One turn moves every row onto another: examples first, then more rows asked
veni: [ 13.6  40.5   5.1   2.4  -4.8  19.2   7.1 -20.7 -14.9  34.9  -2.1   0.0
 -48.5 -26.6]
Fav: [ 19.6   3.5 -21.9 -17.9   2.9 -15.4  -6.6  -5.1 -10.4  -4.3 -21.2  38.9
  33.2  -3.1]
tolon: [ 16.7  -9.6  10.2  -9.7 -29.1  -6.9   5.8  27.3   6.7  20.5   5.7  26.3
   5.7 -32.4]
seb: [ -1.9   2.1  -9.9  17.9  27.4 -11.1 -18.7 -26.5  10.4  49.6 -25.0 -37.1
   1.9   4.2]
zes: [-35.4  -7.3  -7.7  -2.6  13.3  20.1  21.0  10.4  18.9 -21.3  -1.2  -6.2
 -34.7 -17.2]
Nin: [  7.8  10.2  14.5   8.9  16.9 -14.9 -12.2   2.9 -26.1  45.7  -2.8 -42.5
   3.3  27.7]
kap: [-20.3 -20.9  -6.5  16.8 -19.8   3.9  29.7  -3.6 -15.2 -34.3  18.7  -6.6
   3.2  12.1]
nogul: [ -9.3 -22.4   4.7  15.3  42.6  22.9  26.7 -24.7   4.5  30.5  -5.2 -25.1
 -16.6  -4.4]
Vagab: [ -2.6 -22.6   5.2  18.5  49.6  16.2  12.0  -4.8 -14.4  24.2  12.0 -27.5
 -33.9   4.1]
fes: [ 11.3   0.5 -11.4 -15.0  -7.2  14.8  13.3 -24.2  -2.7 -36.7  -6.9  33.3
 -20.8 -14.9]
Kav: [-21.8 -27.7 -11.1  14.5  29.1   4.4  11.8 -19.7  12.4  -6.9  14.9 -18.6
 -44.4 -16.7]
Naduf: [ 26.2  -1.0 -19.2 -13.6   7.2 -24.0 -16.0   0.1 -27.1  -8.3  -7.7  37.4
  25.7   3.1]
mim: [ 18.5  53.5   5.2   1.0 -13.3   3.7  15.6 -35.0 -29.0  35.2 -16.9  -3.6
  -5.6   2.4]
rabuv: [ 16.0 -10.6 -16.3  -4.8 -13.9  15.5  -8.9  -4.4 -20.1 -37.3   2.5  30.2
 -30.2   5.7]
Rar: [ 17.7  35.9   0.8  10.7 -23.4  13.1   0.6 -15.1 -42.4  37.0  -9.3  -3.5
  -8.9  21.8]
zed: [-22.9  20.5 -17.4  -3.2  -5.8  10.0  15.8   8.1  21.7 -34.8 -18.8 -22.2
  -9.7 -13.3]
guram: [ 21.4 -22.1  10.7   0.2 -28.4 -34.3 -16.2   4.5  -0.4  19.1  20.2  20.0
  -7.5 -27.4]
Vatuk: [ 14.7  -6.2 -23.8  -6.8 -14.8   4.2 -19.3 -27.9   6.1 -35.2 -13.0  23.6
 -31.3  -6.6]
Meke: [ 22.9   8.0 -26.2 -16.8   8.5 -26.8 -25.3  -1.5  -9.6  -5.8 -20.0  32.2
  18.8  -3.6]
tuf: [ -3.7   9.7  15.5   4.3  39.0   2.7  35.7 -20.9 -13.0  42.7  -7.7 -17.2
  16.6  -3.8]
lolo: [  2.8  17.1  25.3  -0.3  23.8  -5.5  24.6  -9.3 -21.5  40.9  -2.3 -33.3
  20.7  14.5]
Fako: [  8.8  40.1  16.0   1.3 -32.3 -10.0  -2.6  17.1   9.3   4.0 -12.8 -30.5
  19.7   1.4]
Tur: [ 21.1   3.9 -13.9 -17.6   0.0 -42.8 -25.9  -0.8  -8.9   6.1 -18.2  18.0
  24.7 -12.5]
suz: [ 10.7  14.4  24.6  14.6 -38.1 -19.0  10.4 -10.6  -7.8   5.4  11.5 -22.3
  32.3  12.1]
gusom: [  5.0  -0.5 -12.0 -10.8  -5.3  16.3  11.7 -20.3   2.4 -44.7  -2.0  27.6
 -22.3 -13.4]
sim: [ -0.8  16.3  11.2   4.3  13.8 -14.9  -3.3 -26.0   4.5  47.8 -20.8 -45.1
  15.8  11.9]
toval: [  0.8  13.9   7.8   4.8   9.3 -12.8 -12.9 -19.7   6.7  49.5 -19.6 -47.3
  18.8   6.0]
Kadok: [ 15.7   9.9  -0.4  21.3 -20.5   0.4  -1.4 -53.9 -21.3  39.7  10.7  -0.3
 -41.2 -10.7]
Pob: [-31.7 -38.9  -7.1  15.0  -1.2  13.1  13.7  -1.9  -0.1 -16.6  20.5  -0.7
 -27.5   5.6]
Sek: [  2.1  14.2  27.1  -2.0  21.9  -6.4  25.7 -14.9 -19.0  42.5  -0.4 -32.2
  28.5   1.0]
papo: [ -8.8 -18.8  -6.3  21.6  40.2  16.4  -2.8 -12.4  10.7  29.3 -12.8 -38.2
 -33.7  -1.3]
geke: [ 17.8   5.0  -6.6 -24.9  -0.5 -25.0  -2.6   9.5 -11.5   8.2 -19.7  28.7
  37.7 -16.4]
Vufur: [  5.8  -6.6 -22.7  -4.2 -13.7   3.9 -16.1 -21.7  12.2 -40.3  -5.7  18.2
 -32.4  -5.5]
begu: [ 20.4   8.6   8.7 -16.6 -15.3 -30.7  -9.2  11.4  15.7  16.4   2.6  19.2
  -9.5 -44.7]
soki: [ 21.3  39.5  22.9   6.0 -16.3 -39.1  -6.2  -1.6 -14.0  -5.5  16.4 -30.9
   5.0   1.8]
vek: [-27.4 -18.5  -7.3  10.6  29.6  19.2  19.6   2.3  10.7  -6.6  10.8 -14.4
 -41.0 -16.3]
nen: [  7.3   8.5   0.4  19.9 -31.2  36.4   4.5 -14.5 -17.8  45.1  -3.8   6.0
 -32.2  -0.6]
Lusal: [ 19.7  34.5  -5.6  14.1 -23.8  -8.2 -12.1 -45.6 -23.6  38.0 -16.7 -11.9
 -11.1  13.5]
lura: [  9.4 -11.7 -16.5  -3.0 -11.2  13.5  -6.1  -4.2 -14.3 -44.4   8.2  28.5
 -32.2   3.4]
nuz: [ 22.7  -6.5  -7.9 -14.2  -5.5 -33.9 -20.7  11.0 -25.9   7.1  -7.5  27.1
  30.4   0.5]
Petim: [ -5.8   3.8 -14.1  10.9   3.2 -34.0  -7.9 -10.7  -8.2 -43.2  17.4 -24.9
 -32.8  -3.0]
bokob: [-28.1 -38.9 -12.1  21.0  19.1  18.3  11.5  -2.6   7.6  -1.2  14.8 -15.5
 -36.7  -3.5]
vitab: [  6.4  -2.3   3.5  20.4  33.0  -0.3  -6.4  12.6 -37.8  45.3   4.9 -27.0
  -5.1  23.9]
subo: [-25.0 -18.0 -10.1   7.8  18.5 -15.2   0.2 -16.9   7.9 -23.3  16.5 -11.8
 -49.1 -14.1]
Lozi: [  9.8  10.8  17.0   5.2  19.0 -11.0 -14.9  10.5 -29.0  45.3   4.7 -42.7
   6.3  18.2]

Naduf turns into Meke
Kadok turns into veni
Vufur turns into gusom
Now find these:
Nin turns into sim
seb turns into tuf
guram turns into begu
zed turns into kap
Fako turns into suz
zes turns into Pob
Sek turns into Lozi
bokob turns into Kav
Rar turns into Lusal
nuz turns into Tur
nogul turns into Vagab
rabuv turns into Vatuk

